[[ 12.5  33.7  25.6]
 [  7.1 -48.2  49.1]
 [  3.5  22.5  23.1]
 [  1.7  34.9  26.2]]
->
[[ 33.7  25.6]
 [-48.2  49.1]]

[[-37.0 -51.8  41.2]
 [-41.6   7.2 -23.5]]
->
[[-51.8  41.2]
 [  7.2 -23.5]]

[[-40.6  14.3  34.6  -4.1  20.6]
 [ 18.0  -3.2 -20.4   5.5  57.2]]
->
[[ 14.3  34.6]
 [ -3.2 -20.4]]

[[-36.3   6.7  52.2]
 [ 28.4 -49.4  26.8]
 [-48.9  64.0 -12.5]
 [ 48.1 -62.9  11.6]
 [ 38.9 -31.4 -21.0]]
->
[[  6.7  52.2]
 [-49.4  26.8]]

[[-24.3 -13.7  21.6]
 [  2.1  16.4 -55.2]
 [ 23.6 -29.2  20.6]]
->
[[-13.7  21.6]
 [ 16.4 -55.2]]

[[-36.3  -4.3  -2.8 -34.0 -27.1]
 [ 28.9  -2.1  -0.6 -22.1 -33.9]
 [  1.7   7.1  55.2  14.4  52.9]
 [-27.7 -28.4  -0.9 -66.5  14.4]
 [-30.8   1.2  15.0  15.5  30.3]]
->
[[-4.3 -2.8]
 [-2.1 -0.6]]

[[ 32.5  -8.4   0.4]
 [ -5.2 -15.8 -30.2]
 [  3.3  22.4  37.4]
 [-30.8  52.2  65.4]
 [-43.0 -10.7 -22.8]]
->
[[ -8.4   0.4]
 [-15.8 -30.2]]

[[ 51.2  -4.5 -15.2  -5.0  -3.0]
 [-22.6   9.2  17.7  14.5   7.5]
 [-31.7 -20.1  12.4  39.3 -23.3]]
->
[[ -4.5 -15.2]
 [  9.2  17.7]]
